(in the rows, 128 means zero)
Where one turn sends some rows of the set: a few examples, then the rows asked
z_654: [134 135  82 119 116 107 136 117 137 105 124  94 130 146 107 154 144]
z_220: [112 146 108 121 132 136 145 107 111  89 129 106 119 157 116 127 126]
z_454: [131 124  91 110  97 133 150 108 135 120 120 110 128 141  92 152 139]
z_713: [116 147 113 122 134 138 150 106 110  97 134 116 116 152 110 119 133]
z_151: [121 133 126 110 123 135 130 105 125 112 118 109 130 153 106 138 178]
z_227: [138 154  96 127 145 119 150 127 129 127 108  89 132 139 114 150 127]
z_659: [120 157 100 124 106 147 161  96 128 108 135 119 121 145  99 131 131]
z_478: [123 151  96 132 121 156 134 103 115 138 108 106 130 159  98 132 128]
z_112: [126 128 115 130 116 116 132 109 134 115 118 101 115 136 116 172 154]
z_706: [133 137 111 100 119 113 134 102 136 116 126  92 147 155 102 131 160]
z_582: [117 159 106 125 104 147 153  92 129 111 130 124 127 149 101 135 129]
z_70: [130 130  95 116 101 138 131 101 137 138 116  89 138 143 114 130 158]
z_547: [142 131  91 119 118 105 136 111 134 110 123  97 137 147 103 158 148]
z_708: [121 153 104 131 111 153 153 102 121 116 136 125 118 150  98 130 131]
z_301: [133 170 112 133 131 136 131 121 121  91 119 107 128 142 112 125 156]
z_315: [143 168 121 118 135 114 150 116 142 103 121  99 127 133 111 127 136]
z_164: [112 128 129 116 118 133 130 112 129 134 115  86 126 136 126 141 161]
z_811: [135 155  98 120 144 120 147 134 123 127 110  88 129 135 120 146 130]
z_273: [118 113 105 114 118 139 141 114 119 104 118 114 114 150 106 154 158]
z_170: [137 164 115 129 138 129 139 114 117  95 120 111 128 144 111 115 150]
z_670: [115 126 121 121 119 131 123 102 131 134 113  85 121 140 125 145 161]
z_159: [142 157 106 124 148 119 147 125 135 119 108  90 123 136 120 148 126]
z_149: [125 153  92 135 118 160 136 101 118 135 117  99 129 155  99 125 133]
z_748: [130 146 109 105 109 115 132  99 141 111 126  88 144 156 106 127 156]
z_135: [127 149  97 134 117 160 142 109 119 140 123 101 124 159 103 131 125]
z_796: [124 149 124 127 119 152 150 110 133 147 119  88 120 150 118 144 121]
z_339: [129 118  87 110  96 135 150 109 137 117 125 105 126 143 104 145 145]
z_342: [132 131  98 113 104 137 132 110 132 141 112  87 146 143 106 128 153]
z_208: [134 168 121 132 134 133 139 120 120  97 114 107 126 142 108 123 161]
z_691: [119 140 125 116 121 136 125  97 119 110 113 105 133 157 112 138 174]
z_649: [116 144 107 122 135 137 153 112 108  89 126 107 114 153 114 127 133]
z_717: [138 160 121 136 116 138 153 126 128 138 105 105 127 131 115 160 138]
z_107: [135 157 122 143 119 139 153 117 132 134 108 103 125 134 114 166 135]
z_263: [117 143 130 121 118 144 149 111 127 144 111  91 118 150 110 142 116]
z_210: [129 170 122 110 129 117 149 123 144 108 128  93 125 129 113 128 139]
z_294: [132 167 124 112 134 114 152 118 145 114 122  91 129 136 107 126 138]
z_326: [114 142 130 128 121 150 145 105 126 141 116  85 117 150 113 140 120]
z_376: [113 118 109 113 122 136 141 105 115 106 114 115 114 151 105 160 150]
z_92: [139 161 119 137 129 141 148 120 136 138 106  98 123 135 122 160 135]
z_756: [120 133 111 130 118 120 135 120 132 113 118 105 115 131 120 171 160]

z_670 -> z_273
z_159 -> z_135
z_649 -> z_227
And these:
z_654 -> z_342
z_582 -> z_210

Where one turn sends some rows of the set: a few examples, then the rows asked
z_354: [155 122 123 117 134 128 139 149 141 137 121 152 146 140 130 123 114 113
 107 135 116 123 118 102 125 118 126 125 145 147]
z_861: [155 125 124 118 134 129 140 150 140 138 122 150 145 141 132 122 111 113
 108 135 117 126 119 104 123 118 124 126 146 148]
z_948: [158 125 124 116 132 129 141 148 141 140 118 148 144 141 135 125 114 111
 111 133 118 122 119 100 126 112 123 122 146 146]
z_972: [136 132 149 106 122 109 116 109 132 142 132 134 114 146 124 110 101 104
 124 137 128 115 110 132 117 107 138  95 121 151]
z_320: [130 129 147 105 128  94 118 108 136 131 128 140 115 147 127 124 101 106
 126 141 121 117 114 136 112 116 137  95 125 140]
z_903: [141 137 145  81 119 145 126 100 155 142 137 139 110 139 122 132 121 138
 128 134 131 114 140 132 127 112 122 114 156 135]
z_899: [150 130 112 114  94 134 104 109 133 114 102 136 121 154 100 128  91 127
 125 125 126 125 105 124 118 116 103 140 148 121]
z_476: [163 127 123 106 104 103 109 112 147 128 129 124 144 152 115 146 122 126
 122 130 121 121 119 104 127 104 101 136 162 148]
z_108: [135 129 148 105 122 107 114 108 133 140 131 137 117 144 121 111 104 104
 122 137 126 113 109 131 120 107 141  95 120 151]
z_546: [135 128 139  96  90 142 114 115 147 133 102 132 124 128 155 122 129 108
 118 138 125 141 116 115 129 132 117 116 144 145]
z_840: [140 141 146  85 122 147 127 104 151 142 142 137 110 141 123 129 113 138
 127 135 131 121 141 138 120 120 119 119 158 137]
z_373: [132 122 137  95  91 140 110 114 148 128 105 138 128 126 148 121 133 111
 113 141 123 141 116 115 131 137 122 119 142 146]
z_446: [130 129 147 106 128  94 117 108 135 131 129 141 115 147 126 123 100 106
 126 142 121 118 113 136 111 118 137  96 125 140]
z_542: [156 122 123 116 132 127 139 147 142 138 119 151 146 140 132 124 116 112
 109 134 117 121 118 100 127 114 125 123 145 146]
z_25: [134 131 141  99  93 144 114 119 145 134 106 130 122 129 157 119 122 108
 118 139 126 147 118 120 123 137 114 119 145 146]
z_516: [135 133 149 108 124 110 115 111 131 142 134 135 115 145 123 109  98 104
 123 138 127 119 111 135 115 111 138  98 121 153]
z_946: [148 130 112 115  97 128 105 111 133 112 105 133 121 154  97 129  91 134
 129 131 127 127 107 129 118 116 100 133 151 122]
z_226: [152 131 113 113  92 134 105 108 134 115  99 134 119 154 102 129  93 126
 127 124 126 123 105 122 120 112 103 138 148 120]
z_726: [134 131 142  83 123 144 119 101 152 134 144 147 117 137 110 128 121 142
 119 139 128 118 139 136 126 127 128 122 153 138]
z_612: [148 129 116 107 112 138 133 123 149 150 129 130 115 151 161 128 120 134
 126 127 127 126 122 115 144 127 139 127 143 137]
z_749: [133 128 147 106 123 107 113 109 132 138 133 139 118 144 118 110 104 106
 120 139 125 115 109 132 119 112 142  97 119 152]
z_26: [130 130 148 106 128  95 118 109 136 131 129 140 115 148 127 123  99 106
 127 141 121 119 114 137 110 117 137  96 126 140]
z_128: [157 126 125 117 133 130 141 150 140 140 120 148 143 142 135 123 110 112
 111 133 118 124 120 103 123 115 122 124 147 147]
z_483: [158 124 121 108 108 102 104 114 145 123 136 129 148 150 107 141 121 129
 116 133 118 126 118 108 125 116 105 143 160 150]
z_399: [149 127 111 112  94 127 104 108 136 112 102 135 122 153  97 131  96 134
 129 130 127 122 106 124 123 111 101 130 150 120]
z_445: [150 132 112 114  96 129 106 111 134 114 103 131 120 155 100 130  90 133
 131 130 128 126 108 127 118 113  98 131 152 121]
z_30: [130 128 147 105 128  94 117 108 136 131 129 141 116 147 126 124 101 106
 126 142 121 118 113 136 112 117 138  96 125 140]
z_408: [145 132 116 110 117 141 132 128 145 149 136 130 116 152 159 124 113 136
 124 130 127 135 123 122 136 137 138 133 144 140]
z_688: [158 131 123 113 112 106 106 119 141 125 141 125 146 153 109 138 111 129
 117 134 119 134 120 114 117 122 101 147 162 153]
z_424: [151 129 112 113  92 133 104 108 134 114 100 136 121 153 101 129  94 127
 125 125 125 122 105 121 121 113 104 138 148 120]
z_939: [130 124 137  98  94 142 108 117 145 127 109 139 129 127 145 118 129 112
 111 143 123 146 116 119 127 145 122 124 142 148]
z_281: [137 130 143  80 119 142 122  98 155 136 138 145 115 137 115 132 126 140
 123 137 129 112 139 131 130 117 127 116 153 135]
z_677: [148 127 111 113  96 127 103 109 134 111 104 135 123 153  95 130  95 135
 128 132 126 124 107 127 121 115 102 133 150 121]
z_38: [133 130 148 107 125 108 113 110 131 139 135 138 117 144 118 108 100 105
 120 139 126 118 110 135 116 115 141  99 120 153]
z_64: [131 130 139 100  95 144 111 120 143 130 110 134 126 128 150 117 122 111
 114 141 124 150 117 122 122 145 117 124 144 148]
z_618: [145 121 114 104 111 135 129 119 152 145 128 137 120 148 153 130 129 136
 121 129 125 121 120 111 150 128 145 128 140 137]
z_658: [162 137 125 113 111 108 111 120 141 131 137 117 140 155 119 139 106 127
 123 131 122 135 122 114 114 114  94 143 165 152]
z_393: [165 135 126 109 106 107 113 116 145 133 130 117 139 155 122 144 113 125
 127 128 123 126 121 108 121 103  95 136 165 148]
z_576: [141 126 113 111 119 138 126 127 145 143 139 137 122 149 149 122 116 138
 117 134 124 135 122 123 139 146 143 138 141 142]
z_498: [135 138 144  86 125 147 122 105 150 137 146 142 114 140 116 126 113 140
 122 139 129 123 141 140 119 128 123 123 156 139]
z_506: [131 130 148 106 128  95 118 108 136 132 128 140 115 147 128 124 100 105
 127 141 121 118 114 136 111 116 136  95 125 139]
z_181: [140 119 112 106 115 135 124 121 149 140 135 142 124 147 145 125 127 139
 115 133 123 126 120 116 147 140 148 134 138 140]
z_697: [150 129 112 113  93 133 103 108 134 113 101 137 121 153  99 128  94 127
 124 125 125 124 105 122 120 115 104 140 147 121]
z_334: [150 130 112 113  94 128 107 109 136 114 101 132 120 154 100 131  94 133
 132 129 128 123 107 125 121 109  99 129 151 120]
z_986: [151 132 113 114  93 134 105 109 133 115 101 134 119 154 102 128  91 127
 126 124 126 125 105 123 119 114 102 139 148 121]

z_576 -> z_181
z_399 -> z_334
z_498 -> z_726
And these:
z_986 -> z_899
z_546 -> z_25
z_516 -> z_38
z_476 -> z_393
z_128 -> z_861

